In the data rows, the value 128 means zero.
Here are some numbered points:
[119 159 114 137 136 128 139 146  74 114 107 126 130 152 121 127 103 158 136 109 142 158 108 162 118 136 159 174 163 123 190  92] 0
[140 169 114 118 141  94 124 129 135  73 101 115 112  84 114  58 106 131  77 116 116 145 151 192 143  85 155 111 135 117 157 148] 1
[ 97  69 104 150 125 119 147 134 145 172 148 131 115 168 140 177 125  89 187 114 140 144 143  92 144 171  82 134 114 159  60  94] 2
[130 165 127  81 174 114 167 122 178 114 147 134  80 138 178 119 173 111 206 130  79  86 127 177 185 185 152 122 122 130 137 130] 3
[125  89 120 125 102 153  71 102 143 109 145 161 164 162 106 110 107 124  93 112 157 157 122  90  76 126 108 158 101 171  92 147] 4
[129  61 121  90 108 236  34 107 112  58  98 123 167 127 154 158 170 112  55 140  86 139 127 123  30 122  86 132  99 134 140 149] 5
[118 103 128 121 108 149  85  83 139 128 133 142 164 140 105 117 118 117 100 103 155 143 122  87  74 141 102 153 103 157 126 148] 6
[146 175 120 118 142 109 119 119 119  90 103 119 137 110 128  86 122 133 102 112 153 142 117 171 111 107 161 146 144 127 170 154] 7
[160   0 138 100 112 170 152 187 121 159 176 128 128 165  99 158 144 122 191 141  48  84 126  65 165 144  74 163  67  33  56 145] 8
[108 159 119 128 132  97 116 132 117  99  95 106 123 109 150 145 130 140 114 111 146 152 111 142 105 112 142 160 160 122 151 117] 9
[113 161 135 122 146 102 105 150 103 107 104 119 115 113 139 138 114 113 122 131 142 152 115 150 124 112 141 146 169 130 179 120] 10
[140 140 118  86 130 114 138 141  92  99  85 127 133  96 165  90 167 137  54 134  91 146 132 141 103 101 138 129 141  77 168 156] 11
[153 125 185  81  95 157  63 140 134 127  95 153 141 117  83 124 160 128  37  70 209 184 134 120  96 136 137 167 156  86  76 133] 12
[ 89  67 122 147 133 125 139 123 155 166 149 121 120 153 135 176 120  96 192 123 135 138 149  89 145 163  80 129 118 169  60  89] 13
[ 92 142 115 117 109 109 107 143 131 147  99  97 118 126 143 109 115 163 111 129 142 166 117 201 100 146 127 108 165 146 177 130] 14
[164 160 139  85 139 134 119 118 109 139 115 158 155 114 147 124 119 126 117 130 128 185 160 155 117  76 118 122 169 180 227 103] 15
[110 102 130 155 131 138  91 113 117 113 158 129 166 106 119 153 112 127 123 105 153 124  82 110  81 189 129 177 139 127  69 145] 16
[122 156 113 138 149  92 156 150 132 117  97 111 110 147 127 145 175 119 169 125 144 108 128 175 202 139 130  98 126 107 156 134] 17
[107 104 101 125  83 185  61 146 143 108 136 155 190 108 154  69 161 107  29  64  98 147 149  88  64 115   1 201  90 156 154 154] 18
[ 94  65  93 160 102 102 151 124 160 175 131 132 123 157 126 172 129  90 189 113 119 135 149  82 132 172  88 130 129 174  85 109] 19
[166 168 169 138 112 136  92 116 125 154 108 121 131  84 141 103 110 115 111 129 125 158 110 148  93  97 137 113 212 126 208 119] 20
[ 61  87  88 115 168 119 170  96 171 187 169 159 156 175 120 116 174  77 211 123 173 166  94  48 107 120 117 147 103 184  80  99] 21
[177 184 128 104 181  88 215 110 138 154 134 146  73 151 112 157 156 215 122 135 136 121 106 196 179  78 181  83 160  89 101 125] 22
[158 172 115  99 135 111 112 127 119  79 107 115 124 113 131  93 129 132 104 108 132 154 107 173 109 115 156 136 143 125 164 152] 23
[153 169 121 112 146 101 118 128 128  82  88 128 136 109 125  85 124 136 108 123 142 145 104 164 121 105 157 142 149 137 166 148] 24
[195 229 168 163 115 132  84 163  32  97 149 187 148 132 101  74  95 126 104  61 174  83   5 208 146 125 233  81 112 118 148 173] 25
[133 148 140 149  94 119 196 130 136 211 198 101 119 131 101 188  72 141 164 198 151 127 122  87 206 166 138  68  78  74 102 121] 26
[115 126 108 153 125 110 147 104 152 148 118 127 131 161 132 156 119 131 180 117 135 128 149 151 176 139  88  76 106 184 113 119] 27
[102 105 145 163 120 128 165 146 164 178 143  81 146 177 105 208  83 114 227 190 119  85 100 102 183 156 110  93 152 116  84 131] 28
[102 168 152 160 161 218 107 156  95 118 124 164 114  66 161  91 193 199  74 142  90 120 128 147  88  82 106 103 125  81 159 146] 29
[132 100 124 122 118 155  79  96 140 118 141 148 167 137 107 110 116 112  98  96 146 135 119 105  77 130 112 167 115 166 106 145] 30
[126 127 125 133 110 115  90 105 149 103 138 156 146 111 103  86 121 131 103  85 130 109  94 109  77 161 161 176 119  89  82 170] 31
[125  93 103 120  82 143  95 148   4 170  40 154 103 101  82 136 160  94  67 116  89  56 179 132 168 172   0  59  44 119  47 100] 32
[178 100 138 100 175 186 109 162 101 124  83 137 162  80  92  87  71 153  89 106 171 124 119  95  28  48 138 126 221 128 187  71] 33
[154 103 139  96 138 140 109 115 115  79 115 117  99 112 127  83 123 136  66 135 147 160 109 130 103 115 189 187 125 101 132 124] 34
[113  72  99 110 105 163 171 117 133 151 125 133 135 150 149 141 181 109 126 128  90 116 164  99 144 145  81 102  81 124  52 141] 35
[152 130 125  82 186 100 215 156 161 124  89 108 138 149 113 109 143  71 131  90 155 146 111 105 187 142 136  50 143  93 140 126] 36
[ 60 110  95 187  84 135 184 166 142 151 132 111 123 118 168 112 117 167 142  80  80  72 155  65 189  62  92 109   8 121  57  56] 37
[ 82  62  67  95 143 141 201 142 101 150  95 101  99 147 167 155 206  96 158 147  79 168 183  99 117 157  87 139 124 115 114  76] 38
[126 118 120 107 158 124  68  95 125  73 134 156 145 115 127  24 102 119  74 111 178 177 119 141 102 110 148 199 153 111 131 123] 39
[ 76  66 114 144 128 144 144 169 181 170  95 126  94 179 155 132 207 145 153 195  86 153 204 181 184 127  39  96  90 103  84 116] 40
[189 175 185  92 147 143 102 140  72 116 169 146 207  34 249  73  93 117  91 129 151 164 107 152 155  42 135 123 154 111 224  14] 41
[108  90 138 141 119 115  89 119 148 115 143 123 133 121 127 131 100 125 111 118 148 127  93  82  79 155 126 162 132 132 102 137] 42
[113 131  99 120 120 128 173 123 116 135 108 119 120 140 145 154 169 144 142 157  88  83 126 137 163 146 100  52  67  92  87 140] 43
[153 180 170 145 126 127  76 122 124 131 146 151 143  95 120 132  94 164  96 130 120 122 132 137  85  91 146  89 147 151 172 139] 44
Which three points above are nearest to each new point by angle? Their numbers follow each, nearest first.
[123 121 130 106 137 130 113 152 105  97 129 120 100 123 143 117 136 111  90 104 143 152 110 106  90 132 164 202 157 130 147 104] --> 34 9 39
[143 136 114 102 126 137 169 110  76  86  79  99 159 101 131  64 187 151  67 125 123 155 125 173 122 124 160 151 139 106 162 151] --> 11 7 23
[150 176 166 136 123 120  54 106 125 155 176 163 138  94 119 137 100 175 115 145 114  93 108 161  89  92 136 109 123 124 179 128] --> 44 20 25
[113   0  78 116  94 118 158 147  87 203 151 125 160 158 162 143 212 121 117 142 112 146 222  37 160 153  60 127 108 203  49 121] --> 35 19 2
[ 97 143 145 194 111 126  88 124 183 112 158  91 169 164 100 180  56 144 173 187  90 109  92 101  91 153 116 162 125  99 133 155] --> 28 42 16
[128 157 198 196 131 128  51 134 122 144 171 107 157  80  86 135 115 146  58 117 107  91 113 123  39  96 124 117 116 189 213 139] --> 44 20 33
[117 123 138 188 111 111 186 160 172 172 181  93 127 182 107 188  64 107 193 207 111 102 112 104 181 152 101 113 122 110  67 127] --> 28 26 13
[ 81  80 115 102 102 158 227 141  91 149 104  93 126 172 157 159 248  92 129 169  91 157 186  66 145 153  78 114 124 127 135  58] --> 38 35 40
[202 140  77   0  82 117 153  95  95  69  37  98 154 134 117 103 146 209  74 135  77 108  63 141 122  70 123 148 128  24 246 171] --> 11 23 24
[133 154 120 122 146  92 182 124 134 128 111 114  96 139 135 130 145 123 152 117 146 131 111 167 191 124 147 103 114 124 134 126] --> 17 22 36
[149 153 103 117 151  94 181 134 145 125 111 117  84 138 127 131 140 119 161 116 155 125 123 172 187 121 147 106 119 128 134 127] --> 17 22 36
[147 163 175 141 140  83  61 132 142 123 162 177 138  97 131 109  69 146 111 130  90  99 145 144 111  98 136  91 146 164 175 142] --> 44 20 15
[137  52 135 115 123 189 202 131 139 147 157 119 118 161 110 136 158 133 143 184  55  79 138  75 167 151 113 110  67  40  42 153] --> 8 35 43
[114 112 137 160 169  15 176 179 171 168 170 125 171 206  65 191 124  83 208 169 169  54 119 104 232 155  95  92 192 124 111 113] --> 28 17 26
[144 174 165 149 141 133  58 121 125 137 163 147 154  87 121 129  87 171 102 124 126 115 124 139 100 102 157  98 139 164 175 128] --> 44 20 25
[151 142  82 134 150 123 153 159 105 188 114 145 120 108 150 152 183 161 131 159  75 101 136 127 141 136 127   0 129  90 119 142] --> 43 22 40
[108  90 138 152 115 106  79 114 135 118 137 122 125 119 124 134 102 120 116 119 151 116  99  92  87 157 123 169 137 126  88 134] --> 42 16 31
[109 131 103 107  86 107 130 180  97 129 169 180 156 166 109 143  80 141 127  98 110 148 160 146 176 112  86 133 128 152 130 134] --> 27 37 2
[118 144 108 138 152  90 191 164 158 139 120  90  71 131 148 170 139 104 180 136 129 140 125 154 176 121 141 112 146 110 127  92] --> 17 3 36
[148 163  93  56 168 174 190 132  46  78  75 120 168 123 162 154 207 159  98 131  81 145 124 103 108 173 168 130 123 103 178 135] --> 11 38 23
[130 142 135 132 125 139 171 139 109 178 139 140 108 106 160 149 166 179 142 162  63  82 165 124 160 116 126  31 101 110 142 117] --> 43 26 40
[160 152 140  89 144 112 146 186  75  85 143 146 152  86 153  90 150 184  82 180  68 129 166 138  83  77 134  99 144 111 245 132] --> 11 15 29
[162 232 166 130 129 169 167 198 115 108  89 128  91 147 161 142 170 128 166 160 119 166  64 255 197 116 135 125 107 165 120 109] --> 17 3 22
[119 127 160 117 139  99  51 143  87 108  62  75 100 111 140 138  29 122 106 137 160 190 146 161 110  95 182 141 153 110 181 128] --> 10 9 7
[161 120 117 106 129 135 105  98 135  93 103 119 142 117 131 101 147 112  68  94 143 145 108 138  80 121 178 193 139 116 135 150] --> 34 39 23
[163 137  94 155 179  92  93 150 137  70 199 131 174 188 123  67 115 112 143 246 200 141 151  68  81 109  75 154 177  79 211 133] --> 39 33 10
[157 114 125 102 130 124 109 112 132  82 107 126 121 116 106  71 151 111  74  88 137 147 116 126  92 126 179 181 123 130 124 139] --> 34 39 31
[156 169 203 126 127 147  50 100 115 125 153 156 128  95 122 122 105 200  86 117 128 109 119 135  82 114 168  97 148 152 120 123] --> 44 25 20
[ 93 105 157 184 111 120 171 140 155 159 156  92 131 158 112 192  74 112 212 188 105  88 125 110 190 155 126 120 144  98  73 114] --> 28 26 13
[140 115 135 141 104 130  83  97 151 110 144 131 153 114  94 107 113 138  95 107 146 108 104 125  88 126 147 149 108 123  97 170] --> 31 30 4
[134 146  98 246 128  94 144 149 180 217 118  99 106 115 165 148  96 164 213 137 138  78 112 105 162 146 148  40  94 210 100 113] --> 27 28 26
[161 120 126  87 128 122 120 126 129  90 115 129 137  99 121  85 133 117  84  92 154 145  98 128  88 113 177 173 136 116 131 144] --> 34 39 23
[141 169 180 110 112 107 100  92 106 179 210 154 170  80 108 132  67 194 138 172  91  88 186 130  85 125 136  84 148 166 163 122] --> 44 15 20
[ 98 169 162 106  71 116  16 160 148 132 191 171 130  71  68 110  92 117 100 202 148  83 169  72 105  33 105  99 116 185 206 165] --> 44 15 20
[109  59 109 109 102 170 176 125 117 150 108 124 126 160 160 133 203 116 144 135  83 116 148  86 137 147  81 102 100 115  73 139] --> 35 38 43
[ 91 119 149 184 126 116 173 158 164 158 164  98 138 163 111 194  65 138 207 181 111  91 126 112 193 146 105 107 126 100  77 107] --> 28 26 13
[100 117 170 155 126 140 169 145 164 170 178 100 124 142 114 204  80 139 209 168 108 101 106 100 180 144 122 116 131 110  60 122] --> 28 26 13
[138 150 141 122 138 137 170 136 114 155 147 143  96 115 157 141 160 155 139 153  68  68 171 117 149 114 130  31 101 131 142 115] --> 43 3 37
[ 56  92  92 174  91 159 134 132 123 166  77 125 153 125 123 183 155 143 175 136 105 117 106 158 152 121  85  58  77 131 107 198] --> 43 27 40
[124 120  89  71 131 155 134 127  86  99  68 144 150 135 149  86 164 131  90 148 110 160 151 132 113  91 106 125 128 106 177 117] --> 11 15 5
[144 111 136 147 115 133  83  98 137 103 142 138 156 114 107 104 116 134  89 105 143 102  95 113  82 134 152 146  99 124  95 166] --> 31 30 42
[115 127 120 198 118  93 168 168 141 129 193  98 114 175 130 194 105 133 250 190  86 123 122  89 198 175 111 100 112 101  84  85] --> 28 26 2
[131 118 110 107 131 159 175 138  84 181 137 120  89 101 133 149 165 198 112 146  65  92 167 129 122 109 134  11 115 117 162 130] --> 43 29 22
[122  76 111  92 104 187 114 105  92 108 105 152 165 127 130 103 166 138  71 132  92 137 152  90  62 128  88 132 101 124 114 154] --> 5 18 6
[149 164 157 141  98 123  50 122 113 139 150 155 159 107 116 145  70 161 143 131  95 129 124 124 111 105 143  70 160 163 210 120] --> 44 20 15
[135 139  98 117 131 134 184  90 146 186 132 132 117 164 138 170 127 129 165 144 138 102 173 157 178 109  83  85  98 163 101  98] --> 27 43 40
[125 102 118 123 129 133 152 102 164 138 123 120 114 184 142 155 123 106 181 127 139 139 156 145 184 136  93  88 109 150  95 125] --> 27 13 2
[125 133 103  64 113 153 151 125  78 106  69 129 155 127 148  94 175 141  75 143  89 160 156 154  96 105 110 123 148 134 191 137] --> 11 15 23
[134 172 142 148 125 132  56 123 130 142 150 158 144 102 119 130  85 171  93 122 116 117 115 133  79  85 148  95 147 150 189 150] --> 44 20 33
[119  94 130 125 138 124 106 148 116 103 111 124 110 107 132 123 128 107  98 108 146 166 107 115  92 138 150 201 149 115 150 114] --> 34 39 9
